Each row is where one point has got to under a steady rotation. How many ticks took it there?
The counts run from 0 to 1377.
[121 124  95 146 118 136 168 117 164  99  97 134 114 145 141 125 146 159
 171  98 160 128 163 168 119  70 140 138 158 155 153 151 156 166 139 113
 113 106 116  62 127  93  87 171 119 166 116 141 131 106]
924
[ 74 132 100  97 139 145 132 157  74 123 106 138 177  95 144  84 113 162
  75 175 122 123 123 130 100 110  92 118 123  91 102 142 148 117 138 172
 140 144  84  79 134 125 151 114 108 141 123 102 123 135]
831
[114 143 144 180  92 156 128 100 125 157 158 118 107 139 139 153 117 112
 179 112 156 174 119 172 152 128 110 170  99 128 106 139 126 122 117 107
 123 100 215 131 121 109 122  98 104 103 119 145 109  93]
887
[120 145 131 123 145 144 169 181  81 115 113 146 140 115 182  51 122 136
 102 132 134 134 121 128 109 137  83 123 125  85 153 133 120 114 112 172
 123 158 111 133  97 114 155 117  75 119 126 107  83 137]
956
[104 146  85 126 126 133 180 135 108 103 116 143 141 131 174  84  96 123
 157 171 104 100 157 147 128 119  99 111  85 108 118 141 155 104 134 136
 144  85 146  82 129  86 129 145  93 162 121 160 103 124]
145
[ 79 135 152 139 108 121 159 124 115 114 149 106 113 121 172  93 151 155
 221 112  92 109 146 168 136 138 123 125 154 132 133 109 107 117 109 109
 144  92 144 126  81 121 105 130 118 153 133 107 124 124]
395
[122 168 147 131 137 137 134 160 142 101 164 121 123 141 112 156 116 103
 162 134 154 212 118 157 116 117 116 153 126 124 136 177 133 121 112  96
 153 190 102 155 161 137 150  91  85  97 125 123 117 153]
100
[155 161 177 115 144  92 123 169 118 106 109  91 148 119 173 158 145 119
 140 100 123 144 168 113 106 105 118 118 172 138 104 165 147 140 145 118
 175 152  94 131 147 146 148 104 174 152 119 139 139 187]
1305
[105 107  88 142  92 115 143 117 129 134 168 131 128 114 171 187 145 148
 202 100  97 163 105 136 121 100 124 110 120 106 116 113 163 132 131 103
 116 124 171 134  84 118 118 148 103 115 125 168 122  89]
137
[102 155 161 164 149 146 128 122 107 137  78 147 108 147 114 108 109 141
 103 140 156  70 121 101  91 141 155 103 165 120 130 164 135 141 147 169
 152 108  50  91 125 118 130 103 148  91 128 126 142 140]
66
[136 153 114 133 123 122 125 126 159 100 107  68 132 119 147 105 182 134
 169 106 155 129 123 141 107  92 139  93 210 134 178 158 132 110 135 130
 119  96 132 131 109 136 110 141 147 109 105 115 180 184]
411
[ 71 150 191 153 145 154 125 152  98 151 112 146  83 118 181  91 124 131
 138 131 109 149 128 105 163 156  98 179 118 138 124 115 117 141 119 149
 153 151  98 143 108 123 143  98 125  95 124 117  95 142]
79
[133  91 104 127 137  75 142 149  77 133 146 110 165 111 146 188 175 145
 166  84 127 114 135 112 105 101  78 114 123 144 113 141 142 124 115 133
 140 125 149 122  57 103 131 123 129 127 153 121 123 110]
1331
[137 158 114 171  92 114 128 112 133 134 164  87 156 125 144 169 137 127
 148  80 134 192 100 131 134  94 142 111 142  85  81 154 137 118 130 115
 112  90 188 139 128 130 126  86 134 119 110 154 144 101]
774
[122 156 110 106 151  88 161 146 107 110 122 118 177 103 171 124 183 149
 150 120 113 163 111 107  99 118 106  96 141  78 101 119 142  93 146  90
 152 132 113 180 144 136 178 161 101 159 121 135 125 139]
533
[116 140 145 151 144  98 155 177 106  63 155 127 127 121 139 129  70  94
 183 105 111 146 155 119 151  98  89 121  80 122 136 151 117 101 104 137
 160 107 160 116 123  98 152 104  95 141 103 151 116 113]
782
[153 138 117 146 139  85 120 160 121  73 134  92 149 128 156 147 112 109
 135  64 113 108 158 104 141  87  96  78 152 134 144 191 142 119 111 153
 140 129 145 120  89 126 128  97 137 137 126 151 114 138]
669
[101 110  70 103 135 114 109 143 100 130 167 115 156 121 174 125 115 150
 156 106 125  87 156 144 142 110  72 123 118 154 121 168 138 127 112 139
 143 111 156  70  73 101 120 125 101 120 135 130 103 114]
31
[ 99 118  85 134 158 144 146 134 122 125  77 101 170 107  95  72 181 112
 142 161 176 111 139 129 108 120 110 145 173 116 151 116 103  84 124 112
  94 138 121 139 141 138 125 130 114 165 136  95 151 159]
296
[ 89 122  98 161  91 160 115 119 149 120 148 148 126 148 163 141 124 170
 136 118 119 135 108 170  96 146 115  97 119 118 140 161 141 175 151 147
 122 152 110  93  55  90 101 153  86  80 138 127 108 116]
50
[145 130 170 162 132 118 169 136 120 104  91 157 105 158 158 194  92 115
 142  85 145 116 147 145 109 101 123 121 127 153 122 167 145 168 144 140
 161 102 150 105 116 107 151 133 124 106  96 134 102  79]
241
[128 139 190 156 116 116 128 127 124 125 111 124 123 139 130 204  85 132
 163 121 176 133 185 168 132  92 136 137 126 179 122 148 158 146 157 157
 148 140 169  99 146 159 126 118 112 156 115 128 144 110]
115
[109 120 129 129 135 131  72 107 158 163  87 133 139 154 141 174  91 119
 118 139 169  92 168 117 119 125 152 126 138 171 116 192 152 164 172 158
 133 138 130  74 129 136 107 114 158  99 110 143 146 143]
1115
[108 137 104 151  84 120 113 112 167  88 144 109 143 147 130 148 118 132
 206 139 135 103 186 176 118 105 142  81 132 150 137 162 136 133 148 113
 131 126 146  84 113 111  75 145 101 174 132 154 140 127]
798
[136 147 105 147 122 140  76 133 139 123 162 124  85 144 134 182 104 134
 145  88 129 168 102 125 151 105 114 134 127 144 111 200 161 136 112 124
 130 120 124  87 104 108 118  88 116  68 127 168 100 134]
350
[120 139  86 118 133 106 127 137 128 104 131  57 179  99 139 104 190 160
 132  89 150 158 123 122 111  77 117 119 200 109 131 146 130 107 113 107
 112 109 122 117 129 133 124 124 141 154 118 101 157 162]
409
[102 122 122 150 133  90 188 131 110 165 156 114 156 106 171 150 153 103
 172  99 118 118 153 123  93 134 119 133 127  99  99 134 135 155 146 103
 180 110 146 146 127  69 136 139 157 117 125 167 146 114]
791
[112 145 104 162 126 157  89 114 151 141  97 125 107 166 119 132  92  97
 155 170 138 118 144 121 179 137 113 138  92 162 138 165 142  92 119 150
  78 100 145  76 105 107  92  94 107  97 129 140 123 144]
461
[144 149 106 129 133 118 161 162  90  99 112 110 160 113 157 115 132 119
 122 137 167 167 172 143 126  89  57 142  93 138 119 161 157  93 137 124
 140 112 165  85 156  82 157 148 103 173 126 145  97 150]
1321
[135 155 107 116 134 133 181 143 122 149 127 155 134 139 137 137 109 104
 180 179 193 125 128 135  80 130 119 118  76  95 168 152 146 115 163 134
 130 161 142 128 124  94 128 159  78 114 120 154 130 137]
1213
[126 105 102 173 113 157 136 126 154 106  91 119 124 124 131 152 161  68
 128 142  70 170  82 107 125 139 117 142 133  85  94 154 126 123 131  72
 121 114 138 167 153 104 148 104 155  94 101 172 123 146]
361
[ 92  87 112 140 100 178 109 147 138 105 131 160 128 133 156 140  95 145
  95 126  96 122 116 143 124 123 122 109 145 107 130 132 137 178 141 169
 110 192 119 120  74 158 123 123  99  80 101 128 104  94]
52
[ 87 149 167 123 129 105  83 125 120 110 111 129 167 146 118 136 142 167
 165 146 151  89 159 146  78 161 126  70 135 147 145 133 114 103 153 133
 140 165 111 128  84 146 119 127  79 139 146  70 119 139]
307
[140 169 183 175 122 144 141 153 117 129 134 112  98 137 155 157 122  91
 143 155 117 221 111 145 142 122  86 155  82 142 120 148 154 117 116 150
 137 124 125 146 117 104 151  97 124  92 151 142 119 165]
763
[123 115  92 131 118 128  56 125 107 151 128 130 148 131 156 142 125 148
 136  83 105 108 122  67 158 152 111 120 134 112  82 132 118 113 114 117
 103 128 171 137  70 144 123  72 123 104 111 137  82  96]
457
[ 91 115 157 166 150 121 163 130 102 112  94 108 135 127 148 122 177 169
 123  79 112 146 114 114 113 100 134 156 151 135  84 123 120 136 105 115
 131  63  89 103 120  89 128 107 150 136 129  84 108  80]
1157
[144 131 134 136 130  95 142 118 118 100 109 111 157 127 117 156 114 117
 197 107 167  96 148 120 116  90 151  83 141 114 147 120 117  79 130 121
 113 103 206 128 113 148 125 135  97 160  85 110 150  91]
8
[164 144 139 156 106 115 117 151 143 118 119  80 107 131 183 177 148 122
 160 119 107 204 129 128 162  90 121 121 152 153 137 143 173 118 103 150
  99 139 147 153  85 167 115 103 141 121 146 133 135 167]
650
[106 112  73 100 134 121 175 138  84 131 151  92 176  89 157 133 149 125
 137 127 101 125 123 137 112  93 102 155 161 106  75 151 154 129 113 105
 177  87 116  96 162 110 146 116 161 143 119 147 140 117]
918
[116 141 172 145 106 186 147 161 145 110 113 138 105 140 132 110 113 124
 145 150 112 189 119 131 119 132 157 175 142  93 119 134 130 145 120 116
 120 198  73 153 150 155 126  78 103 115 109 126 101 141]
1276
[136 120 167 136 119 118 156 117 119 150 115 108 107 149 165 176 131 115
 222  92 120  84 161 124 104 133 159 144 152 146 111 135 134 161 123  87
 156 109 156 126  94 114 108 111 159 123 107 137 125  97]
904
[ 95 141 181 123 131 149 119 146 104 109  92 135 117 114 156  97 168 136
 111 110  91 145  98 128 101 144 102 142 158 122  92 137 111 137 125 107
 189  88 113 131 148  85 192 121 155 102  95 105  98 155]
619
[128 182 148 143 143 117 165 117 134 140 109 121  90 112 116 126 177  95
 211 148 157 163 115 123 120 127 126 144 145 126 151 123 132  74 135  84
 148 101 146 178 174 118 143 139 109 114 117 144 151 161]
1299
